[[ 34   3  12 -36  13]
 [-15  42 -37  35  -6]
 [ 20 -29  18 -18   4]
 [-31   0 -13  38 -11]]
|
[[ 34   3]
 [-15  42]
 [ 20 -29]]

[[ -2  -8  11   0]
 [-10 -37  -7 -10]
 [-21   9 -46  10]
 [-10  21  -6  10]]
|
[[ -2  -8]
 [-10 -37]
 [-21   9]]

[[ 17  30  24  14   2]
 [  1  32 -39  -8 -24]
 [  4 -13   2  13  -4]
 [ 10  10  -9  13 -18]]
|
[[ 17  30]
 [  1  32]
 [  4 -13]]

[[ 22  10]
 [-31   7]
 [ 38   7]
 [ -5   3]
 [-15   4]]
|
[[ 22  10]
 [-31   7]
 [ 38   7]]

[[ 14  13  19 -48]
 [  2   2 -44  15]
 [ -9  28  14 -14]
 [-34   2  13  27]]
|
[[14 13]
 [ 2  2]
 [-9 28]]

[[-13   7  22 -21]
 [ 48  -7  -8  -4]
 [ 36   1  -9   5]
 [  6  37  10  20]
 [-18  21  27  -8]]
|
[[-13   7]
 [ 48  -7]
 [ 36   1]]
---
[[  9  37   2  13   8]
 [  7 -26  16 -36  -7]]
|
[[ 37   2]
 [-26  16]]

[[ -1  15  -1]
 [ 29  41  -6]
 [-23 -27  14]
 [  6 -20  -7]
 [ -8  25 -26]]
|
[[15 -1]
 [41 -6]]

[[ 43  25   0  11]
 [  4  14 -23  16]]
|
[[ 25   0]
 [ 14 -23]]

[[  3 -14  19]
 [-36  24 -17]
 [  2 -15  21]
 [  0 -16  25]
 [ -6  -2  23]]
|
[[-14  19]
 [ 24 -17]]

[[ 43  27   6 -41  17]
 [ -1   2   1   0   2]]
|
[[27  6]
 [ 2  1]]

[[-15  -9  38]
 [-16  -8  46]
 [-13 -10  30]]
|
[[-9 38]
 [-8 46]]

[[ -4 -36   0   1]
 [  7 -23   1   6]
 [ -1   7   1  11]
 [-12  15   1   2]
 [  5  -9  -1   5]]
|
[[-36   0]
 [-23   1]]
---
[[ 37 -16   7   5]
 [ 32 -14   4   7]
 [ 12  13   1  30]
 [ 28 -12   3   7]
 [ 26  11  -2  31]]
|
[[ 37 -16]
 [ 32 -14]]

[[-12  36  -1]
 [ -7  38  -2]
 [-37   2  13]]
|
[[-12  36]
 [ -7  38]]

[[  3  11 -35]
 [  5   1   2]]
|
[[ 3 11]
 [ 5  1]]

[[ -5 -29 -28]
 [ 16  -6 -19]
 [ 41  -2  17]
 [-27  10  12]
 [  3  -2 -32]]
|
[[ -5 -29]
 [ 16  -6]]

[[ 22  34]
 [ 21   9]
 [ 11 -15]
 [  8 -49]]
|
[[22 34]
 [21  9]]

[[-29  -6]
 [-36 -10]
 [  0 -16]
 [-26  -3]]
|
[[-29  -6]
 [-36 -10]]

[[  2 -15 -10  42]
 [  4  -3  -1  -2]
 [  3   2   4   0]]
|
[[  2 -15]
 [  4  -3]]

[[-12 -37 -14  18  41]
 [ 34 -40   0 -12  19]
 [ 17 -21 -27   8  36]]
|
[[-12 -37]
 [ 34 -40]]

[[-36  18  46  12]
 [ 47  19   4  -9]
 [-28  18 -46 -12]]
|
[[-36  18]
 [ 47  19]]
---
[[ -9  26  -6  29 -10   2 -42  38  18  18  -8]
 [ 33  -1 -28  -1 -48  30 -31 -10  11  24 -30]]
|
[[ -8  -9  26  -6  29 -10   2 -42  38  18  18]
 [-30  33  -1 -28  -1 -48  30 -31 -10  11  24]]

[[-35 -24]
 [ 25  17]
 [-29 -20]
 [ 37  25]]
|
[[-24 -35]
 [ 17  25]
 [-20 -29]
 [ 25  37]]

[[ 31 -14  -4  -3  17  -5 -32  47]
 [  4  19   4   0  -7  10   8  22]
 [-49   4  20  -2  20   5   3 -11]
 [-11  24   6  -5  -1  30  34 -28]]
|
[[ 47  31 -14  -4  -3  17  -5 -32]
 [ 22   4  19   4   0  -7  10   8]
 [-11 -49   4  20  -2  20   5   3]
 [-28 -11  24   6  -5  -1  30  34]]

[[-12 -14  25  36  10]
 [-12  10 -14   1 -11]
 [ -4  -7 -18   6   8]
 [ -6  -8  28  20   2]
 [  8  17  25 -12 -36]
 [  7   2  22  -5  -1]
 [ 10  -8  22   0   6]
 [ 15 -13   8  -3   7]
 [  4  -4  24   4   0]
 [  1  -1  -2   2 -18]
 [ -4   1  -7   2 -16]
 [ -5   8 -24  -5  -3]]
|
[[ 10 -12 -14  25  36]
 [-11 -12  10 -14   1]
 [  8  -4  -7 -18   6]
 [  2  -6  -8  28  20]
 [-36   8  17  25 -12]
 [ -1   7   2  22  -5]
 [  6  10  -8  22   0]
 [  7  15 -13   8  -3]
 [  0   4  -4  24   4]
 [-18   1  -1  -2   2]
 [-16  -4   1  -7   2]
 [ -3  -5   8 -24  -5]]

[[  1  20 -18   1 -13 -12  19 -15 -12  -3   4 -20 -13   1  -6]
 [ 23  -9 -11 -15   2   0  -8   2   4   6  24 -13  -8  21   2]
 [ 15 -24 -12   2 -12 -13 -14  -5 -16 -16   3  45 -18  15  -8]
 [-28   1  21  16  16  15   1   9  16  10 -31  13  18 -24  -4]]
|
[[ -6   1  20 -18   1 -13 -12  19 -15 -12  -3   4 -20 -13   1]
 [  2  23  -9 -11 -15   2   0  -8   2   4   6  24 -13  -8  21]
 [ -8  15 -24 -12   2 -12 -13 -14  -5 -16 -16   3  45 -18  15]
 [ -4 -28   1  21  16  16  15   1   9  16  10 -31  13  18 -24]]

[[ -9  -9 -23 -11  -4  -2  -6   2   3 -20]
 [  2 -12  -9 -10   1  -6  -1  -7   1   9]
 [  3 -22 -18 -17  -4 -13  -6  -6   0   8]
 [  2 -18 -15 -15  -4 -11  -5  -6   0   4]
 [  9   2   4   5   4   2   4  10   5   8]
 [-10 -36 -38 -22 -37 -39 -34  16 -27 -31]
 [-14  11   4   7  -6   3  -5   0  -9 -20]
 [  7   6   6   7   9   8   7   9   9   7]
 [ -8  -7  -8  -5  -6  -7  -7  -4  -7  -7]]
|
[[-20  -9  -9 -23 -11  -4  -2  -6   2   3]
 [  9   2 -12  -9 -10   1  -6  -1  -7   1]
 [  8   3 -22 -18 -17  -4 -13  -6  -6   0]
 [  4   2 -18 -15 -15  -4 -11  -5  -6   0]
 [  8   9   2   4   5   4   2   4  10   5]
 [-31 -10 -36 -38 -22 -37 -39 -34  16 -27]
 [-20 -14  11   4   7  -6   3  -5   0  -9]
 [  7   7   6   6   7   9   8   7   9   9]
 [ -7  -8  -7  -8  -5  -6  -7  -7  -4  -7]]

[[-26  -8  23  26  -9  13  26   3   5 -25]
 [ 15  -9 -28 -28  -9  -2 -48 -29 -19  42]]
|
[[-25 -26  -8  23  26  -9  13  26   3   5]
 [ 42  15  -9 -28 -28  -9  -2 -48 -29 -19]]
---
[[17  2 22 16]
 [ 6  0  5  3]
 [ 7  0  7  5]
 [36 -1 15  8]
 [25 -1 14  5]]
|
[[17  2]
 [ 6  0]
 [ 7  0]]

[[-38 -47  44]
 [  0   7   2]
 [  0   1   2]
 [ -3  -4   2]]
|
[[-38 -47]
 [  0   7]
 [  0   1]]

[[ 10  -8  -8 -15  24]
 [  2  35   8  -4  -1]
 [ -2  34   1 -19  16]
 [  5  -3 -11  -3  27]
 [  7   3   6 -30   5]]
|
[[10 -8]
 [ 2 35]
 [-2 34]]

[[-26  -1  45]
 [ -8 -17  32]
 [-18   4  41]
 [-12  -3  36]
 [ 24  -5   4]]
|
[[-26  -1]
 [ -8 -17]
 [-18   4]]

[[  3   1   4   5]
 [-24  40  32  -9]
 [  6  -3   6   3]
 [  1   8  -4  -1]]
|
[[  3   1]
 [-24  40]
 [  6  -3]]

[[ 20 -11   7  -3]
 [ 21  -8   6   7]
 [ 10  13  -6 -14]
 [ 29  36  12  -4]
 [ 20  29  -4 -15]]
|
[[ 20 -11]
 [ 21  -8]
 [ 10  13]]

[[  1  -2  13]
 [-29 -14   8]
 [-18 -39  31]
 [  4  11 -39]
 [ 12   5  13]]
|
[[  1  -2]
 [-29 -14]
 [-18 -39]]
---
[[ 20 -41]
 [ 24 -49]]
|
[-41  24]

[[-19  13]
 [-13  46]]
|
[ 13 -13]

[[ 35   2 -19]
 [-46  41   0]]
|
[-19  41]

[[ -9 -12 -40  16]
 [  2   2   6  -3]
 [  0  -1  -3   1]
 [ -1   0   0   1]
 [ -8 -11 -37  15]]
|
[16  6 -1 -1]

[[ 21 -10  34]
 [  4  43   0]
 [ -6  36 -19]]
|
[34 43 -6]

[[ 38 -21  -9 -27   2]
 [ 37 -21  -8 -27   1]
 [ 35 -17   0 -29  -3]
 [ -1   1   0   1   0]
 [ 36 -21 -10 -26   3]]
|
[  2 -27   0   1  36]
